Named turns come first, each shown by rows before and after it. Which turns, in which order, take the first row of each pair that follows to the second? Write the first one first, as in the answered first pair.
K959:
3  17  1  -9  10  16  -16  3  -11  1  -15  4  -2  0  -15  5  24  5  8  19 => -7  19  -13  -15  16  9  -19  -9  -12  1  -4  5  3  -2  0  18  23  4  2  7
8  4  11  -3  -1  10  -4  6  -11  -2  -18  3  -5  2  -13  0  11  1  2  15 => 5  7  -6  -8  8  11  -8  -6  -16  7  -12  5  0  -2  -1  13  10  3  -9  6
6  9  27  7  -2  11  -4  18  4  -10  -15  0  -5  3  -19  -18  19  -11  23  14 => 13  14  9  0  13  24  -6  7  -19  8  -27  6  -7  -4  -15  7  22  -2  -1  15
-21  2  -16  -6  0  5  -9  -10  -3  11  11  -9  -2  -6  19  13  -17  14  -10  -14 => -26  -1  -2  1  -13  -3  -5  3  13  -2  18  -12  0  -1  17  -4  -19  8  9  -16
K927:
10  0  20  -9  -1  -15  -21  -1  14  -18  -6  2  14  4  -19  15  6  -21  35  -12 => 5  -14  9  -9  -2  -23  -14  -10  20  -14  7  0  22  -1  -4  22  -14  -20  20  -28
-9  5  1  -6  20  16  -16  -17  -23  -2  -13  -2  -5  -2  10  11  19  2  -3  12 => -7  -9  27  8  -4  7  -4  3  0  -20  -9  -13  -10  5  -1  -19  7  -4  19  17
5  2  -4  0  5  -8  3  1  -1  -4  1  6  1  -7  -6  0  7  -10  3  -1 => 4  -1  -2  2  4  -11  6  2  3  -5  4  3  3  -8  -4  -4  2  -11  0  -4
7  -13  8  11  -2  -9  -13  0  -7  -1  0  -9  2  -10  -9  -10  -11  -3  15  -4 => 3  -12  -4  4  5  -8  -12  -9  -14  4  5  -8  8  -12  1  3  -15  -1  3  -13
K799:
10  -7  4  3  1  12  6  -5  -10  15  -12  8  -1  -3  -4  6  -3  -3  -5  7 => 8  -13  4  4  -2  6  9  -5  -4  13  -5  8  0  -4  3  5  -12  -3  -9  1
8  -13  -3  7  0  5  8  -4  1  8  11  -9  -5  3  2  4  -7  6  -7  -6 => 4  -11  -3  9  -1  -1  6  0  6  3  16  -11  -1  1  5  -1  -9  4  0  -10
7  18  22  -10  -10  19  -14  20  2  -13  -14  1  -20  1  -15  -10  13  -5  13  13 => 16  11  22  -10  -13  25  -6  19  -4  -7  -20  0  -23  -3  -18  -5  5  3  1  13
22  9  3  4  3  -10  -24  -7  4  -19  -9  -1  27  -12  0  -8  -3  7  18  -8 => 23  9  4  3  7  -5  -25  -9  1  -17  -18  1  26  -12  -3  -5  1  9  17  -4
Now pairs of rows:
Between the rows of a pair lie two turns.
-3  1  10  20  -1  -15  -16  21  2  9  -14  0  1  4  -13  -32  19  -2  30  32 => 16  -8  7  23  -1  0  -3  19  -9  21  -29  -2  -9  1  -20  -21  6  7  5  38
K799 then K799
-4  9  -9  -4  8  13  -10  -19  14  2  0  -2  -9  6  -12  -6  28  -8  15  17 => 13  -5  -11  1  5  23  6  -22  7  11  -12  -3  -19  2  -13  3  10  -2  -11  19
K799 then K799
-15  3  -16  -8  7  -12  -15  -12  7  -2  12  0  9  0  21  9  4  -1  -1  -11 => 2  15  -4  -9  11  7  -18  -1  -6  0  -14  3  -4  2  -8  8  25  -3  7  16
K927 then K799
7  -45  15  12  -19  1  22  32  -2  4  -8  -17  -7  -8  16  -30  -48  -1  -23  -21 => 17  1  19  -4  7  32  -7  36  -34  11  -48  -4  -21  2  -23  -18  16  -7  -2  26
K927 then K927
-33  18  -11  1  0  2  -16  -11  -8  1  18  -3  9  21  3  28  9  4  16  7 => -36  7  2  8  -11  -8  -9  -3  8  -9  27  -6  12  23  5  11  -2  3  24  0
K959 then K927
-5  2  -14  -2  2  -8  -2  -13  -3  6  11  -2  14  -10  13  8  4  4  -12  -15 => -13  10  2  4  -2  -13  -7  -3  8  -5  11  -2  14  -2  3  -10  16  -3  13  -6
K959 then K799
12  -6  3  -3  8  11  6  -3  -12  2  -19  9  -6  2  -4  12  2  9  -8  5 => 1  -11  -2  -2  5  -2  9  -10  -3  0  -4  7  3  -2  13  12  -14  8  -14  -11
K799 then K959
0  12  -6  -7  13  17  -11  -3  -24  -20  0  3  -11  0  -1  16  26  2  -1  18 => 11  -9  -10  -3  5  19  8  -7  -23  -16  -1  -2  -14  -6  6  20  -3  9  -25  7
K799 then K799
-5  7  3  2  7  0  2  -7  -10  0  -14  5  -4  5  0  4  16  0  23  5 => 3  -9  13  10  -6  3  14  -2  -4  -2  -15  0  -10  7  -4  -5  1  3  20  6
K927 then K959
29  -24  -22  -8  20  8  -3  -15  -8  19  -15  11  5  -1  17  40  -5  8  -35  -1 => 33  -45  20  16  -15  -7  21  16  27  -8  -5  -3  -2  11  1  -10  -26  -3  -3  5
K927 then K927
-7  7  16  8  9  -12  0  -5  3  6  -10  21  6  0  -4  7  21  20  0  13 => -1  -3  23  15  0  -11  12  2  7  5  -12  16  0  1  -8  -2  11  22  -3  17
K927 then K959
4  -8  -11  -12  15  -8  7  -6  -7  3  -5  -3  -2  5  -3  12  0  2  -12  14 => -9  -8  -5  -7  8  -20  7  -1  10  -9  11  -6  4  8  4  -2  -6  -1  6  8
K959 then K959
13  -9  6  7  -8  3  6  15  3  -1  -11  4  -10  3  -14  -1  -8  -7  5  5 => 11  -2  -9  1  5  7  -1  3  -11  9  -12  10  -6  -2  -5  19  -4  -2  -8  2
K927 then K927
-3  -11  12  3  -7  10  24  -7  -1  6  -8  3  3  -3  -7  3  -3  5  -22  1 => -16  -10  13  4  -11  -5  20  -9  12  -2  6  3  10  -1  2  -5  -6  2  -10  -8
K799 then K799
-30  24  -20  3  21  -8  -29  4  3  2  8  3  0  8  -2  10  30  -13  14  26 => -1  6  -25  4  19  15  -9  3  -20  20  -19  3  -16  2  -12  27  16  0  -22  36
K799 then K799
4  2  10  5  -8  -4  0  9  7  -9  -8  1  -3  6  -8  -13  2  1  12  5 => 0  10  -11  -6  8  1  -8  -5  -9  4  -11  7  2  2  4  13  8  5  -7  -2
K927 then K927
15  3  2  3  3  12  0  3  -21  8  -16  5  -9  3  -19  1  6  -1  -9  19 => 10  4  13  3  -3  5  0  11  -9  -1  -11  3  -7  7  -24  -13  11  -7  9  20
K959 then K927
5  -20  10  -1  -20  -8  6  7  23  -4  13  -18  11  6  2  -17  -8  4  16  0 => 16  -26  -9  -8  -11  2  14  -5  7  13  5  -16  10  1  10  8  -20  15  -17  -4
K959 then K927
9  17  -4  -1  5  15  -14  5  -5  6  -10  6  -13  4  -14  -1  18  2  4  23 => 19  -6  6  8  -11  13  9  11  4  6  -10  -2  -19  1  -12  -12  -8  8  -7  19
K927 then K959
-10  -3  4  -4  2  -10  -2  2  9  6  7  -3  13  -4  2  -3  -7  -9  -3  -18 => -2  10  -1  -10  13  0  -9  -1  -5  15  -6  3  8  -5  -5  10  7  -7  -8  -8
K927 then K799
6  -9  10  2  -9  3  8  8  6  -6  1  -7  -15  -7  -3  1  -12  -5  -10  5 => -1  1  -7  -7  4  3  -1  -3  -2  1  6  -3  -7  -10  8  17  -8  -2  -20  -2
K799 then K927
